128 stands for zero in the data rows.
Each row has a hidden score. How much does it go up from the first row of each pair to the second? 15 means little or no change, 30 a big rise and 0 a big fall. The score is a weighted sum of the row's numbers plus the product of two more (or one squared), each taken from its middle value.
   80  133  165  116  120  113  134  129  107  117  189  164  132  127  172  123
  128  140   88  120  107  122  140  138  178  130  123  120  155  133  154  118 -> 11
  155   98  116  132  121  134  147  132  141  153  114  105  148  126  145   97
  107  129  161  149  135  110  111  150   94   94  162  138  114   86  132  121 -> 17
   95  135  168  146   98  133  120  156  110  127  167  176  110   89  156  103
  166  135  144  109  101  141  117  109  102  119  145  158  136  148  158  150 -> 11
  127  150  192  152  127   98  125  146   86   94  171  145  106  117  128  108
  139  123   87   90  119  151  112  117  101  124  122  166  138  143  209  133 -> 11
  123  187   67   96  135   96  125  152  142  167   61  152  140  141  142  161
  167  132  129  156   81  121  154  126  167  114   89  134  156  139  141   86 -> 7
  135  137  125   75  152  148  118  128  126  150  130  163  139  146  135  134
   52   91  145  143  181   95   64  175  103   74  158  155   52   96   91  106 -> 7
  136  104  115  146  132  172  208  153  134  115  121   96  130  164   92  165
  146  179   97   95  150  120  136  121  121  188  100  153  127  146  126  182 -> 26
  141  140  166  146  127  131  132  143  102  103  176  166  139  110  149  136
   82  115  144  135  141   63  110  165   74   99  167  147  111   92  158  131 -> 5
   81  183  170    0  219  107  134  169  113  194   39  145  137  141  183  202
   81  105  111  140  149  137  118  136  146  144  134  102   76   95   74   80 -> 10
  146  147  143  151   68  166  155  108  137  135  115   91  154  131  128  155
  123  129  114  129  122  162  165  127  126  118  124  106  151  128  103  168 -> 13
  156  126  166  125  114   95  131  109  122   97  171  160  138  162  154  132
   74  139  150  158  195  153  155  126  129  122  154   56   81  116   56  151 -> 14
   93  160  175  138  197  122  130  141   94   79  163  135   91  119  114   70
  132  127  116  143  130  115  140  103  152  117  149  100  166  107  121  113 -> 16
  162   99  132  129  129  154  179   98  144  107  102   91  119  171   99  125
  142  174  120   80  153  108  118  131  155  173   59  137  145  130  168  150 -> 22
  132  128  161  136  120  100  142  137  128   89  173  141  145   98  126  159
  140  111  101  147  132  126  120  126  148  128  136  140  128  139  143  111 -> 12
  111  103  144  112  170   97  101  146  105  114  135  135   67  112  145   88
  145  119  145  129  100  119   99   88  113   99  118  179  130  105  138  132 -> 26
  147  119   79  116  125  180  130  123  161  126   81  166  147  177   97  168
  148  120   71  116  136  193  167  101  142  157   65   93  146  171  134  182 -> 10
  130  125  116  115  107  113  134  114  115  159  121  126  141  130  116  107
  101  109  169  129  135  112  118  142   67   97  159  156   74   79  135   95 -> 14
  150  131  122  167   91  114  191  124  152  128  146  112  136  127  135  120
  125  158   91  139  120  139  146   71  147  116  161  120  127  131  122  121 -> 27
  157   90  119  104  115  145   89  104  110  101  128  187  137  127  157  108
   84  118  192  126  118   98  127  130   96   76  143  155  131  141  134  148 -> 18
  113  145  139  150  107   99  161  135  139   80  132  122  125  117  102  138
  127  106   88  112   94  152  158  114  164  164  107  128  140  115  148  151 -> 14
   60  186  143   24  194   61  175  183  168  210   38  147  168  103  142  191
  118  120  159  108  152  100  137  143   72   86  164  112   87  105  144  100 -> 5
  135  124  107  133   73  111  137  128  109  124  120  156  154  144  130  139
  160  115  110  130   99  160  129  137  162  154  140  114  152  115  129  131 -> 14
  149  120  152  137  133   99  113  149  117   88  171  158  127  100  111   70
  119  142  148  141  100   97  109  140   83   94  182  179  133   88  118  105 -> 17
  132  108  139  122  110  113  130  129  110  113  145  173  148  161  152   98
  142  130  117  133  121  170  175   78  157  121  112   86  151  147   75  174 -> 14
  120  158   90   93  156  106  122  102  158  171   46  137  133  147  138  166
  152  109  129   68  142  166  107  138  112  143  103  185  145  154  175  153 -> 8
   91  136  146  157  184  117  156  153   98   98  144   62  102   85   88  128
  142  112  114  166  138  188  194  121   95  130  117   76  104  139   54  145 -> 17
  137  169  142  138  126   97  198  137  123  167  131  160  153  118  103  133
  165  140  109  136   99  142  127  119  177  144   99  124  160  123  139  114 -> 8
  145  117  148  162  135   83  136   95  115  128  143  106  147  153   74   95
  113  135  168  171  145  103  159  152   91  116  142  115  106  101  122  100 -> 12
   84  111  192  140  153  108  110  155  122  103  152  160   79  107  137   95
  140  110  187  158   95  138  100   90   99  106  153  197  142  127  184  105 -> 19
  187  113  139   88   90  108  109  120  136   88  144  175  150  156  163  147
  113  138  143  141  115  117  159  113  169  141  115  153  122  119  108  113 -> 18
  120  143   93   77  114   99  133  154  167  176   72  123  167  130  135  164
  105  119  115  144  115  121  157  101  130  135  152  105  115  138  119  118 -> 14
  152  140  130   99  118  145  110  138  134  147  144  137  149  160  143  122
  175  120  112   82   95  159  123  102  112  106  140  141  138  135  145  131 -> 14
  152  123  152  105  121  129  119  107  114  111  153  145  163  139  156  107
  155  123  116  108  105  148  107  121  197  126  109  125  161  136  165  176 -> 14
   94  116  181  126  121  135  118  143  122  112  125  126  144  111  140  103
   82  107  172  145  186  132   59  119  104  118  150  115   38  107  130   77 -> 7
  123  186  156   35  175  117   97  151  116  185  101  166  140  151  203  194
  177  116  155  107  102  146  118  125  116   80  140  137  123  148  164  125 -> 8
  152  113  181  102  104  141  111  126  123   90  121  191  128  154  154  140
  157  139  127  147  143  115  154  113  127  157  140  114  142   78  121  103 -> 12
  175  104  123   74   94  126   91  125  119  133  100  149  143  129  175  162
  130  158  143  109  131  177  101  143  142  160   98  138  149  168  197  109 -> 18
  137  123  177  122   88  108  112  104  113   97  156  155  129  137  142   99
  156   98  129  117   72  104   94  146  122  108  137  162  151  158  165  111 -> 12
  117  141  173  122  125   98  118  152   82  122  202  138  132  133  125   95
  104  156  188  126  124  130  127  113  112   99  170  154  130  133  160  130 -> 17
  131  120  136  170  112  118  164  118  126   85  124  123  139  129  112  121
  122  131  147  149  119  116  170  135  141  142  130  122  143  110   94  134 -> 18
  124  148  116  165  167  172  177  141  124   92  137   84  133  152   75  160
  118  155  115  149  129   99  166  142  145  134  117  139  134  105  111  133 -> 22
   88  121  147  136  182  103   70  153  111  131  138   73   85   85   76   82
   74   99  133  147  199  135   76  119   73  127  157  162   33  120   97   49 -> 25
  121   96  177  125  137  102  127  140   83   85  162  165  117  115  154  125
  128  139  163  119  118  106  103  164  106   89  135  144  126  138  129  129 -> 15
  122  125  130  176  144  105  149  115   73  126  146   95  116  121   88   87
  153  101  154  128  115  122  140  131  116   72  143  162  157   94  140  121 -> 14
   55  109   92  159  197  145   56  125  147  145  134   87   32  117  103   28
   91  127  171  136  120  115  166  128  141   87  146  107  101  110  113  113 -> 18
  127  122   95   78  114  136   85  119  139  176  166  176  127  156  191  133
   90  143   88   88  147  120  134  165  170  224   73  145  156  153  161  183 -> 25
  122  121  197  148  143  104  107  111  104  116  168  133  116  116  127  120
  130  103  133  148  168  163  201  120  127  108  129   79  132  116  108  173 -> 6
  152  112  148  106  113   91  128  118  124   76  133  145  134  118  137  136
  111  122  142  128  154  111  125  126   96  134  177  158  127  135  165  115 -> 12
  154   93  135  103  116  135  129   82  138   83  128  152  169  142  180  161
  122   83  125   81   98  153  104  109  107  151  123  139  150  157  177  127 -> 17
  135  142   85  108  119  205  174  132  114  119   92  105  168  135  127  168
  118  138  115  121   91  160  123   89  125  173   87  120  167  112  136  131 -> 21
  163  104  121   97  107  126  128  112  135   92  138  142  137  168  165   99
  154   90  158  114  110  152  111  116  117   62  142  152  134  157  149   99 -> 16
  148   96  144  128  114  138  121  139   91   64  156  138  121  124  158  114
  112  115  146  125  131  144  124  110  124   88  137  177  133  135  177  152 -> 19
  131  144  147  124  135  100  143  128  147  142  130  130  133   87  136  101
  138  119   87  120   82  148  131  108  145  160  109   94  139  129  148  160 -> 16
  132  155   91  172  127  136  144  148  138  139  146  137  150  114  110  116
  150  145   89  151  126  203  170  121  117  110  136   84  135  121  103  161 -> 11
  119  134  122   52  153   83   96  143  121  166  110  155  135  135  148  149
  129  106  103   96  117  143  123  137  115  145   90  152  148  162  145  164 -> 18
  143  110  109  117  115  127   76   94  133  129  121  183  143  164  171  158
  160  131  121  134  158  147  156  111  173  137  109   91  136  110   76  177 -> 9
  153  154  135  165   99  129  123  137   99  154   99  102  153  104  120  102
   98   97  123  169  167  108  111  166  124  139  136   97   73   91   89   79 -> 6
  174  107  103  136  133  164  159   95  136  137  107   95  162  141   76  153
  100  112  168  162  115   92  142  164  139  103  139   92  116  106  106   82 -> 16
   79  146  142  130  141  125   99  162   92   83  157  164   95   87  128  125
  130  143  125  135  134  101  140  161  113  140  135   90  110   68   74  116 -> 16
  163  126  168  135  113  125  152  116  145  129  111  126  150   89  137  137
  120  168  135   97  156  145  124  164  158  220   33  122  152  125  180  145 -> 25
  142  119  174  112  110  102  122  103  118   92  153  141  131   96  163  127
  181  114  123  109   75  141   96  126  134  105  118  182  163  158  161  124 -> 16
  141  122  131   87  145  125  116  132  133  145  122  130  141  165  157  143
  144  130  144  139  108  137  145  119  150  148  115  102  145  114  108  125 -> 17
  123  124  106  153  128  197  165  122  153  132   87   75  145  158   85  174
  163  134  160  119  129  118  142  136  108   89  145  168  150  147  145  146 -> 17
  106  140  138  150  100  109  140  129  148  124  147   96  126  146  116  111
  119  104  146  122  116  106  116  115   91   80  161  169  132  129  114  112 -> 18
  126  143  128  164  114  128  141  115  165  111  143  128  142  122  132  115
  161  121  120  110  129  118  148  121  130  104  138  172  128   97  161  114 -> 15
  164  123   90  133  140  171  162   90  165  134   86   85  128  198  135  195
  132  121  145  163  148  129  137  141  154  132  142  124  122  129  146  103 -> 15
  152  105  169  115  128  149  112  107  133  103  159  148  138  152  146  116
  163  152  111  105   96  130  117  114  134  113  136  152  147  143  152  170 -> 19
  172  108  132  130  115  140   85  124   95  117  133  186  116   96  139  113
  140  150  147  150  140  120  170  137  143  127  144  158  136  128  140  113 -> 10
  137  105  125   83  131  135   81  139  132  132  107  160  137  163  173  173
  147  149  152  114  120  121  100  113  116   66  160  151  123  120  142   92 -> 15
  122  151  105   25  175  133  108  174  160  177   81  188  153   83  179  146
  150  125  132  114  109  144  112  119  110  118  155  177  106  111  136  121 -> 16
  141  127   94  104  100  112  115  142  147  165   78  114  147  131  130  133
  140  107  167  124  165  108  141  141  119   98  161  141  117  121  140  107 -> 11
  148  122  117  127  138  175  175  126  139  113  119   57  121  154   88  119
  171  128  121  131  107  144  108  137  115  115  147  131  147  123  148  117 -> 22
   97  174  119   34  183  105   99  144  168  175   41  124  147  152  126  163
  152  137  135  119   63  130  119   85   91  114  144  177  166  150  151  117 -> 18
  128  144   79  145  127  149  160  133  138  157  142  121  120  138   95  129
  143  118  130  120  128  129  136  105  106   97  158  178  132  155  177  146 -> 16
  103  117  165  139  170  109  125  129  101   87  168  115  122   96  107   85
  114  127  142  141   86  134  103   89  107   62  150  168  137  134  173  153 -> 21
  154  125  134  119   73  161  150  121  179  146  148  139  146  130  124  111
  109  139   89  106  121  149  102  126  171  142   80  110  127  119  129  134 -> 14
  138  127  144   70  116  119  114  158  160  143   80  194  159  137  175  133
  152  113  125   76  109  128   94  107  127  146  108  149  138  156  200  122 -> 9
  138  144  119  147   97  174  149   94  133  141  119   98  167  133  115  165
   78  103  153  131  147  103  102  122   96  100  137  156   90  115   97   97 -> 16
   93  132  174  166  111   99  158  120  161  147  150  104  125  112  137  144
  175  144   99  137  117   83  158  143  140  148   79  117  136  143  119  143 -> 14
  146  133   75  114  125  158  172  139  153  135  109   81  129  159   90  158
  121  139  166  181  143  108  153  135  122  142  151  111  144  126  117   60 -> 18
  145  149   66  156   84  152  132   97  130  152   99  132  161  122  148  130
  146  129  110   70  112  150   94  118  127  137  122  157  133  151  141  166 -> 13
  171  100  130   97  100  163  120  148  123   78  140  148  155  105  177  142
  118  120  134  188  147  119  170  147  161  104  136   63  127  138   67  179 -> 13
  146  131   83   97  124  110  115  127  184  189   83  118  140  121  157  133
   88  106  209  132  153  117  115  121   98   80  153  144  100  108  102  101 -> 18
   80   72  130  156  177  161    3  146  128  123  145  112    4   97  104   51
  133  152  101   80  114  153  104  115  136  151   77  128  149  143  152  134 -> 28
  130   98  141  132   80  136  116   99  120  117  126  147  179  137  163  110
  184  110  176  144  102  104  113  143   83   80  174  158  110  119  143  113 -> 12
  148  118  111  146  138  119  136  148  156  152  121  138  132  122  146  112
  170  166  102  120   91  110  129  116  175  151  105  145  142  164  154  120 -> 17
  150  111  105  126  107  215  158  126  142  135  128   89  131  177  120  154
  101  156  172  113  147   89  140  152   99   59  177  196  157  138  113  127 -> 20
  116  132  137  159  121  115  142  113  124  123  149   87  148  130   95  135
  141  117  151  132  136  126  123  141   94   93  182  163  143  115  147  115 -> 14
  165  122   53  109   82  147  143  110  166  186  132  127  157  138  150  151
  145  128   94  135  124  209  147  113  155  105  110   51  137  176   78  198 -> 12
  145  126  146   97  132  144   99  103   95   57  160  176  133  144  167  110
  138  104  157  131  144  110  123  137   97  111  156  148   95  135  130  119 -> 15
   94  130  101  122   81  157  126  131  172  161   79  122  158  115  125  127
  111  117  192  137  148   93  120  109   74  101  168  143  102  122  125   90 -> 12
  154  134   91   96  126  148  144  142  149  148   62  144  139  145  114  125
   88   88  141  173  174  134   58  156  164  151  117   93   31  101   90   69 -> 11
  129  131  157  114  136  109  124  120  108   72  156  138  106  114  145   70
  124  120  185  133  126   85   99  161  107  135  183  144  123  136  145  116 -> 18
  123  145  125  149  128  161  147  139  138  140  135  103  128  112  137  124
  143  128  133  144   90  114  113  141  164  160  149  137  151  117   98  139 -> 20
  143  144  120  144  114  132  142  146  143  153  130  111  143  127  127  147
   95  100  119  163  232  167  166  125  156   93  130   76   88  106   64  117 -> 5
  143  128  131  126  108  100  131  108  183  168   86  138  155  150  151  138
  168  181  101  142  119  139  121  148  175  175   86  118  175  133  150  159 -> 15
  128  115  170  115  126  134  119  125  125   84  158  166  110  135  168   95
  141  138  113  158  120  121  120  147  169  155  120  138  147  136  109  166 -> 21
  139  129  118  164  122  114  156  151  112  146  143  108  148  114  101  111
  144  100  118  122  109  114  124  114  143  116  125  171  171  121  160  109 -> 14
  130  148  112  141   89  142  153  115  172  124  106  128  137  196  124  147
  131  130  119   90   86  131  113  132  103  139  116  173  170  108  183  139 -> 19
   90  127  144  155  187  128   38  142   73   98  121  149   64   97  103   64
  160  149  116  136  101  124  175  133  153  163  126  142  152   85  131  134 -> 18
  116  130  104   98  129  150  121  112  200  206   97  136  150  116  132  141
  124  166  128  152  189  103  147  140  114  114  142  130   95   88   95   84 -> 16
   65   96   73  193  183  128   33  146  169  179  171   79   25   91   82   13
  152  134  124   92  101  115  117  118  148  106  166  152  139  165  171  128 -> 29
  155  149  139  163  128   80  135  127  129  135  168  122  119  104   89  139
  104  190  165   21  219   46   97  168  118  196   39  177  156  121  178  192 -> 17
  165  132  112   77  117  144  105  130  145  136  111  146  140  126  192  151
  176  128  111  139  110  167  155  101  143  153   59  101  166  141  106  169 -> 17
  143  111  134   90   97  126  127  113  108  120  159  162  157  143  144  135
   54  113  137  163  164   88  120  154  113  132  117   98   68  120   79   83 -> 12
  106  122  138  173  162  123  113  142  125  126  143   93   70  116  122   40
  148  155  123   88  127  122  102  136  118  165  129  191  155  124  156  144 -> 24
   81   99  167  149  145  122   72  172   86   94  167  127   79   83  117   81
   97  111  166  134  155  128  119  149   91   91  184  138   97  105  101  124 -> 20
  124  100  153  111  113  109  117  125   94   75  140  172  138  131  172   92
   85   75  108  175  215  145   90  160  130  157  123   69   44  110   45   89 -> 11
  103  103  177  139  134   88   70  124   99  102  163  134   72  108  133   82
   44   92  103  171  231  192   91  113  153  147  118   79   25  122   63   55 -> 20
  163   97  129   89   69  125   95   99  123  122  173  171  143  160  160  143
  125  134  105  143   75  134  158  116  150  127  124  101  147  143  126  124 -> 16
  165  111  102   67  111  133  112  113  119  158  121  157  147  178  187  125
   78  105  139  142  208  131   84  146   74   96  150  143   61   89  150   79 -> 13
  116  156  147  163  125   78  140  148  124  117  160   92  117  110   79   86
  118  124  131  144  107  108  137  120  147  134  156  114  148  116   96  113 -> 17
  142  151  176  101  139  124  122  128  103  108  154  144  136  148  163  105
  135  106  161  154  123  116  147  137  142  139  125  125  119  112  122  114 -> 18
   79  137   97  159  214  154  116  148   94  123  126   59   61  113   46   69
  100  110  158  109  122  132  117  122  132   91  158  136  107  102  127  135 -> 17
   84  132   90  162  170   87   99  139  146  115  139  107   81   83   72   94
  135   89  160  135  100  105  141   91  106  130  141  150  166  142  163  129 -> 14
  134  132  102  141  103  113  132  139  107  156  155  136  160   95  150  137
  154   94   97  109   95  137  103  116  137  148  102  140  170  120  144  157 -> 16
   86  117  137  166  125  101  136  152  145  126  140  125   97  110  105  109
  122  105   94  105  128  122  131  141  141  162  104  118  149  148  146  156 -> 14
  157  135  130  127   91  133  154  138  115  132   86  149  160  122  149  105
  146  114  113  110   93  146   74  102  124  119  140  163  149  153  149  138 -> 12
  140  170  158  149  117  157  152  116  140  125  149  109  116  111  139  123
  131  121  164  128  118  125  147  119   85  127  158  159  119  151  132  152 -> 22
  143  100  138  128   92  135   75  128  122  101  117  190  138  166  172  155
  151  134  162   94   73  125  123  117  107   74  152  130  133  171  137  148 -> 14
  185  118   95  155  135  200  178  143  133   90   65  115  140  129   95  178
  141  139   80   91  134  173  126  144  126  158   80   89  144  151  119  173 -> 23
  152  133  109  143  130  157  159   99  145  111  117   77  147  148   78  146
  157  161   88  127  142  130  115   98  109  164   82  113  166  149  172  159 -> 18
   75  131  163  168  136   91  162  154  115  121  131  126  111  107   82  112
  120  116   95  146  164  149  156  108  155  124   85   34  145  145   97  170 -> 7
   82  164   67   73  169  138  138  168  145  157   40  107  131  163  112  240
  118  145   99   88  116  184  150   83  148  160   69   93  143  127   94  184 -> 16
  143  108  141  144  154   76  151  142  106  117  132   82  123   99  103   89
  107   68  119  163  170  143  173  158  120   86  136   63  102  138   61  165 -> 15
  172  142  136  123  120  117   98   93  114  153  147  192  167  158  181  128
  141  142  158  160  169   90  159  132  117  130  156   88  128  104  103  120 -> 10
  153  117  152  111   95  148  131  126  119  128  136  156  153  137  142  112
  157  153   73  135  103  154  159  133  153  146   77  139  140  127  130  114 -> 11
   99  143  141  162  152   96  157  151  116  102  100  127  118  125  120  109
  143  156  137  104   91  115  115  106  125  121  117  169  137  156  189  149 -> 18
  130  140  136  147   90   91  162   98  147  115  124  116  130  103  110  107
  110  123  178  143  147  126  137  104   66   89  161  179  125  125  138  113 -> 15
  122  132   91  143  154  164  163  106  128  146  142   86  159  187  104  151
  102  131  136  143  130  165  157  141  126   75  148   80  116  144   94  148 -> 14
  115  135  215  132  158  110  126  139  100  123  161  144  108  122  129  102
  133  111  139   69   75  145  115  123  138  155  125  174  154  150  177  166 -> 19
  109  134  129  150  139   88  125  161  132  155  156  122  123   88   87  118
  108  145  105  143  132  114  101  146   76   82  166  122  104   90  131  140 -> 10
  173  133  171  117  102  138  114  103   98  155  130  162  131  127  151  127
  127  116  161  143  131   76  104  114  101  116  175  164  133  103  104  132 -> 14
  142   97  126  153  134  133  159  163  143  127  105   61  137  149   79  144
  110  139  143  120  122  120  100  116   92   99  146  127  123  126  164  122 -> 13
  128  169  138  124  140  125  160  109  117   84  187  145  110   95  141  149
  179  131  131  146  147  174  165  122  116  119  110   77  147  137  113  170 -> 6
  155  123   87  129   80  110  126  110  166  143  107  115  156  121  111  120
  115  150  119  158  128  161  190  136  161   81  129   99  117  146  102  142 -> 7
  120  122  125  124   99  116  126  129  112  105  166  126  129  103  146   93
  170  136  185  107  112   78  125  151   86   90  147  179  155  162  145  101 -> 20
   89  115  137  133   89  114   94  128   91  126  146  140  134  141  151  139
  158  131  191  123  109  123  138  115  133  116  147  143  152  146  180  119 -> 18
   97   85  128  152  162  202  175   89  106  132  148   91  130  128   79  134
  125  146  191  142  116  113  133   73   99   93  179  151  120  119  131   85 -> 21
  147  127   91  130  147  106  126  120  176  173  125  150  161  146  161  113
  132  121  144  165  161   85  161  117  126  135  130  108  150   92  116  141 -> 18
  133  141  129  117  105  116  151  115  153   99  146  105  143  137  120  130
  108  152  161  124  152   93  128   96   77   90  164  151  120  117  132   91 -> 23
  137  122  147  145  115  166  116  110  120   82  166  166  149  138  160  139
  117  130  124  156  173  102  109  120  123  171  131  125   66  126  107   78 -> 19
  149  125  164  115  128  126  131  137  112   88  169  159  123   88  137  129
   72  123  160  162  152   99  109  177  112  116  123  125   75   76   85  107 -> 16
  158  133  139  133  120  124  139  135   78  102  188  145  131  104  182  101
  161  120   63  100   72  128  137  122  140  163   84  125  131  158  124  140 -> 19
  127  148  144  148  136  131  131  128   90   82  177  142  120  129  126  105
   62  193   90   49  176   88  104  192  206  202   33  118  143  158  150  190 -> 17
   63  117  114  170  214  170  155  156   82   99  115   60   62  122   86  103
  126  140  128  143  157  115  171  144   88  126  136  114  128  128  101  114 -> 20
  102  106  158  118  154   81   59  100  119  103  179  149   62  109  154   86
  146  136  143  157  113  111  131  151  128   82  177  158  128  148  117  110 -> 12
   99  131  122  145  155   86  154  165   83  157  146   97   88   90   74  105
  116  108  126  154  118  163  156  135  138  131  169  133  128  148  110  108 -> 17
  127  115  133  152  147  155  160  110  101  128   99   89  117  138   73  183
  213  124  184  127   85  124  102  112  121   82  125  140  154  152  142  146 -> 11
  144  106  143  128  122  115  133   98   59   72  163  155  108  134  123  126
  165  160   95  121  116  142  152  113  151  160  101  153  146  114  162  119 -> 8
  136  135   91  106  136  161  184  102  128  115   78   88  140  138   97  187
  133   95  158  137  150  170  174  162  129   76   90   97  146  128   98  196 -> 13
  102  120  147  166  161  107  122  116  112  127  126  121  104  114  108  135
  140  132  106  157  135  112  150  140  121  125  100  120  164  131  110  126 -> 12
  133   87  160  124  108  130  137  157  111  108  162  119  107   99  146   98
   82  142   81  182  190   89   88  182  116  161  113   86   63   86  121   73 -> 4
  146  122  119  167   85  139  131  141  160  184  114  121  156  155  148  149
  165  141   71  102  123  122  142  109  151  153   98  107  151  112  152  186 -> 10
  105  116  143  160  100  121  143  128  114  122  136   74  147  118  129  108
   85  171  137  173  150  116  137  123  168  114  130  112  103   87   88   92 -> 17
  141  104  159  105   69  152  122  106  168   72  158  168  150  150  138  147
  107  126  124  152  171   79  143  130  105  161  122  130   92  111  120   89 -> 18
  162   98   88  156   95  112  142   78  108  147  120  113  166  158  147  111
  113  138   71  103  111  172  132  104  153  146   94   76  150  165  151  147 -> 11
  100  133  128  140  158  109  150  151  132  129  137  137  126  102   84  108
  145  117  180  125  130  111  122  153  120   86  160  152  128   98  163  113 -> 13
  155  121   90  122  114  155  126  138  119  154  112  131  154  109  125  146
  128  104   59  103  124  166  135  123  184  139   56   89  143  172  113  185 -> 11
   75  142  115  176  193  125  134  131  107  147  121   55   92  103  110  104
  151  188  118  123   80  146  123  128  184  169   78  150  139  163  130  147 -> 20
  106  135  115  169  144   83  155  122  127  126  117  131   83   79   78  123
  111  133  112  157  129  109  157  116  121  115  149   97  135  102   82  125 -> 4
  128  109  134  114   82  149  114  124  102  108  141  171  151  114  142   95
  161  163   98  122   91  131  107  154  159  125  111  110  143  141  132  126 -> 10
  120  121  171  117  104  133  142  122   84  106  157  166  146  145  159  160
  137  162   67   69  134  107  122  157  172  170   84  107  121  125  164  129 -> 6
  143  144  129  149   90  119  169  122  167  136  140  130  149  124   99  123
  102  143  123  156  147  177  197  135  141   97  135   69  129  104   67  146 -> 9
   93  142   71  194  192  108   75  178  122  164  126  117   46  132   81   78
  140  128  120  136  102  121  152  114  173  131  127   98  152  132  153  121 -> 18
   91  128  125  145  146  116  104  129  143  135  149   83  122  102  110   77
  139  102  114  152   97  120  159  111  157  161  124  108  145  133  128  112 -> 19
  168  132   97  124  121  162  152   98  149  112   87  102  145  156   74  180
  110  133  115   80  106  123   62  121  141  149  115  172  112  104  165  146 -> 13
  108  127  140  161  173  138  173  137  158   88  132   73  137  144   71  154
  122  163  154  143  113  150  135  130  134  137  140  155  153  123  108  147 -> 26
  141  138  113  138  103  148  106  111  134  150   64  129  147  150  133   95
   56  215  177    0  243   59   89  171  158  231   31  134  143  157  154  224 -> 19
  113  116  128  151  162  105  135  159  116  132  136  101   76   87   96   63
  138  124  104   97  111  139  136  126  118  185  100  144  148  151  116  126 -> 22
   83  122  147  161  175  154  148  153  101  102  139   68   89  132   66  127
  133   70  148  109   93  128  105  101   89  100  132  175  157  111  170  108 -> 19
  134  142  149  171  118  134  131  140  135  130  160  109  128  134  109  149
   79   87  115  167  187  190   93  158  108  117  108   68   53  137   69   87 -> 8
   87  137  144  121  173   94  125  147  112  108  153  140   82  152  118  112
  113  113  131  165  154   71  170  135  125   99  121  129  113   74   91   89 -> 18
  115  123  135  151  125  101  165  121  126  125  172   92  118  104   77  146
  151  125  157  112   81  132  110  123  138  108  146  174  154  140  171  150 -> 16
  160  143  126  148  116  137  138  113  118  141   96  129  158  103  129  143
  125  141  144  144  130  102  150  172  121  132  143  126  142  107  122  142 -> 16
  142  169   76  125  114  174  156  119  148  150   51  135  152  181  124  171
   68  228  140    0  214   43  103  154  160  200   48  180  161  108  184  212 -> 20
  168   94   82  120   95  171  166  103  160   88   99   94  146  167   97  150
   77  118  110  138  186  100   37  155   98  148  156  161   19  110  122   53 -> 10
  103  122  199  123  136  116  122  128   95   88  157  108  109  132  130  104
   74   94  129  141  133  127   52  146  131  117  153  157   79  100  112   62 -> 9
   80  153  145  147  160  119  120  137  124  145  142   82  115  109   65  108
   85  161  105  146  144  124  131  139  127  144  117   88  109   90  120  115 -> 14
  125  149  135  120  105   89  148  126  112  102  148  150  142  133  144  133
  134  108   90  140  136  148  184  113  158   96  130   86  111  121  108  170 -> 11
  142  132   65  120  128  132  102  130  192  147   86  127  182  121  137  170
  152  106  189   94   97  110  107   99  103   99  157  154  124  129  155  128 -> 17
  105  153  112  156  143   93  176  128  139  129  123  130  134  124  123  134
  166  101  132  114  108  130  122  105  115  133  123  160  146  137  144  138 -> 14
  150  119  111  123  105  147  153  125  194  137  117  114  146  130   82  133
  112  113   88  162  161  110   84  162  126  147  138  110   53  101   87   79 -> 11
   76  187  148   25  190   93   96  152  123  186   77  173  143  130  197  199
  105  109  159  141  146  114  129   92   67  103  149  146  109  101  138  120 -> 16
  109  100  145  118  129   72   83  134   75   52  181  138  104   98  112  117
   84  129  176  134  136  105  119  144   95   79  173  139  112  106  128  101 -> 20
  118  148  130  155  124  124  147  110  140  110  116  121  141  123  106  102
  146  151  112  135   79  168  163  135  177  147  124  111  126  150  123  140 -> 12
   74  169  123  168  143  113  138  168   93  115  136   94   88   95   72  111
  117  107  177  148  123  132  112  135  113   92  158  124  129   98  164  132 -> 17
  164  128  120   77  115  111   87  128  147  100  129  188  150  166  162  137
  104  137   89  106  123   85  129  165  158  170   67  138  154  144  167  154 -> 16
   34  228  135   31  222   31  136  201  176  220   38  122  163  149  161  205
   94   92  141  138  185  142   78  154   79  105  139  139   86  158  129   90 -> 5
